A = ((116, 143, 127, 133, 105, 107, 117, 111, 134, 134, 108, 122), (119, 132, 133, 118, 125, 136, 156, 138, 112, 128, 106, 153), (107, 139, 109, 138, 100, 112, 136, 112, 120, 123, 109, 111))
Which number is the first entry in reading order? 116
Which number is the 2nd smallest entry? 105
The entry just right of 105 is 107
Which number is the entry just left of 120? 112
Which number is the entry just left of the largest entry? 136
The largest entry: 156
Which number is the entry just left of 100? 138
The entry just right of 123 -> 109
Which number is the fourth entry in reading order? 133
The entry just right of 116 is 143
The entry just right of 118 -> 125

Read these off the grid that follows. Counting starts at 1.
1) Read off the bottom-right entry.
2) Read off the entry in row 1 and column 2.
3) Read off the entry in row 2 and column 2.
4) Read off the entry in row 1 and column 1.
124  131  146  107  147  108
144  105  141  125  127  122
1) 122
2) 131
3) 105
4) 124

W = [[121, 112, 98, 142, 150, 136, 133, 129, 129, 117, 128, 122, 124, 141, 135], [133, 132, 131, 124, 121, 127, 125, 127, 127, 131, 128, 130, 130, 125, 125]]
The smallest entry: 98
Give the entry just left of 141.
Answer: 124
Give the entry just left of the smallest entry.
Answer: 112

Read these off the array that follows. Rows and columns are numbered from 1.
1) Find the entry in row 1 and column 3.
2) Find the entry in row 3 and column 3.
3) Find the entry directly below 127.
4) Find the entry at row 1, column 1.
5) Find the entry at row 2, column 2.
6) Find the entry in the top-right corner.
7) Find the entry in row 1 and column 2.
8) Find the entry at row 2, column 3.
[[113 148 130 137 112 123 111]
 [119 134 133 133 124 125 124]
 [114 141 133 135 117 123 118]
 [122 134 131 132 128 125 123]
 [148 108 121 119 135 138 144]
 [122 134 131 132 126 124 123]
 [138 118 125 124 129 136 138]
 [142 109 126 122 137 137 144]
 [109 145 135 138 114 123 116]
 [139 118 125 124 130 136 137]
 [150 109 122 120 142 139 143]
 [126 130 130 130 128 126 127]
 [148 102 126 119 143 138 150]
 [140 114 124 122 130 136 140]
 [115 139 134 135 120 124 120]
 [146 111 122 120 134 138 142]]
1) 130
2) 133
3) 150
4) 113
5) 134
6) 111
7) 148
8) 133

x = [151 150 145 135 125 115 108 105 106 112 121]
The 1st entry from the left: 151
Give the entry just right of 135.
125
Give the first entry from the right.
121
Give the 2nd entry from the left.
150

Read these off the table that follows.
1) The entry directly above the largest entry?
2) The first entry, reading row by row?
3) The 4th entry, reading row by row?
4) The third entry on the diagonal from the top-right corner?
5) The smallest entry in the last column?
6) The fifth entry in reading order?
7) The entry just right of the largest entry?
[[133 135 137 129 130 124 134 119 126 136]
 [125 138 139 141 128 128 137 123 139 135]
 [135 128 138 143 125 124 127 117 140 131]
 [124 132 131 141 129 130 140 132 135 132]
 [111 123 123 132 143 142 130 117 135 123]
 [127 134 135 140 126 128 134 130 137 134]
 [126 126 125 118 140 133 130 112 140 128]
 [125 127 123 119 128 139 142 130 131 132]
 [138 138 146 122 133 120 130 119 130 140]
 [123 139 130 136 130 136 146 130 125 130]
 [124 136 135 149 126 134 144 133 139 131]
 [126 124 129 134 128 126 126 133 130 124]
 [115 124 129 125 143 140 130 111 142 131]]
1) 136
2) 133
3) 129
4) 117
5) 123
6) 130
7) 126

Questions about the matrix below. Rows and columns are numbered from 1.
1) Read off the entry in row 2 and column 1.
2) Read off the entry at row 1, column 2.
3) Read off the entry at row 1, column 3.
4) Read off the entry just right of the largest entry.
5) Read off the top-right entry.
[[104 111 139 114 125 101 131 115]
 [123 152 145 143 101 135 135 141]]
1) 123
2) 111
3) 139
4) 145
5) 115

Questions about the table below. Indices start at 1.
1) Give the entry directly above the smallest entry.
2) Give the entry at row 1, column 1.
3) Give the entry just right of the smallest entry.
4) Give the entry in row 2 and column 2.
5) Give the entry in the bottom-right corner.
6) Give the top-right entry.
7) Give the entry in row 1 and column 3.
8) Give the entry in row 1 and column 2.
[[137 139 129 134 142]
 [125 109 129 120 110]
 [126 139 129 134 132]
 [136 139 129 134 139]
 [137 139 129 134 142]
 [126 139 129 134 132]
 [123 139 129 134 132]
 [122 116 127 123 117]
 [125 113 128 122 110]
 [129 139 129 134 132]
 [126 139 129 134 132]
 [133 139 129 134 135]
 [137 139 129 134 146]
 [123 116 128 123 114]
 [126 105 129 118 107]
 [129 139 129 134 132]]
1) 116
2) 137
3) 129
4) 109
5) 132
6) 142
7) 129
8) 139

X =
[[145 123 109 127 147 135 112 116 141 144 120 110 131]
 [145 145 138 125 114 110 114 126 138 146 145 135 122]
 [127 111 108 120 140 149 142 124 109 109 124 142 149]
 [ 99 122 155 145 109 103 136 157 131 101 113 149 152]
 [109 108 119 135 148 148 137 121 108 108 119 135 147]
 [109 106 151 146 103 114 156 137  99 124 158 127  98]
 [129 105 144 140 104 134 148 108 123 152 115 113 152]]
What is the entry just right of the centre entry?
Answer: 157
The fourth entry, reading row by row: 127
What is the 3rd entry, reading row by row?
Answer: 109
The top-right entry -> 131
The 2nd entry on the main diagonal: 145
The first entry, reading row by row is 145
The entry directly below 141 -> 138
What is the entry just left of 101?
Answer: 131
What is the 4th entry from the end, reading row by row?
Answer: 152
The bottom-right entry: 152
The entry just left of the largest entry is 124
What is the last entry in the row that holds the largest entry?
Answer: 98
The bottom-left entry is 129
The smallest entry in the last row: 104
What is the largest entry in the first row?
Answer: 147
What is the entry directly above the centre entry?
Answer: 142
The bottom entry of the column that holds the largest entry: 115
The largest entry -> 158
The entry directly above the largest entry is 119
The entry directly above the smallest entry is 147
The 3rd entry on the diagonal from the top-right corner: 124
The entry just left of 116 -> 112
What is the centre entry?
Answer: 136
What is the smallest entry in the first column?
Answer: 99
The 2nd entry in reading order -> 123
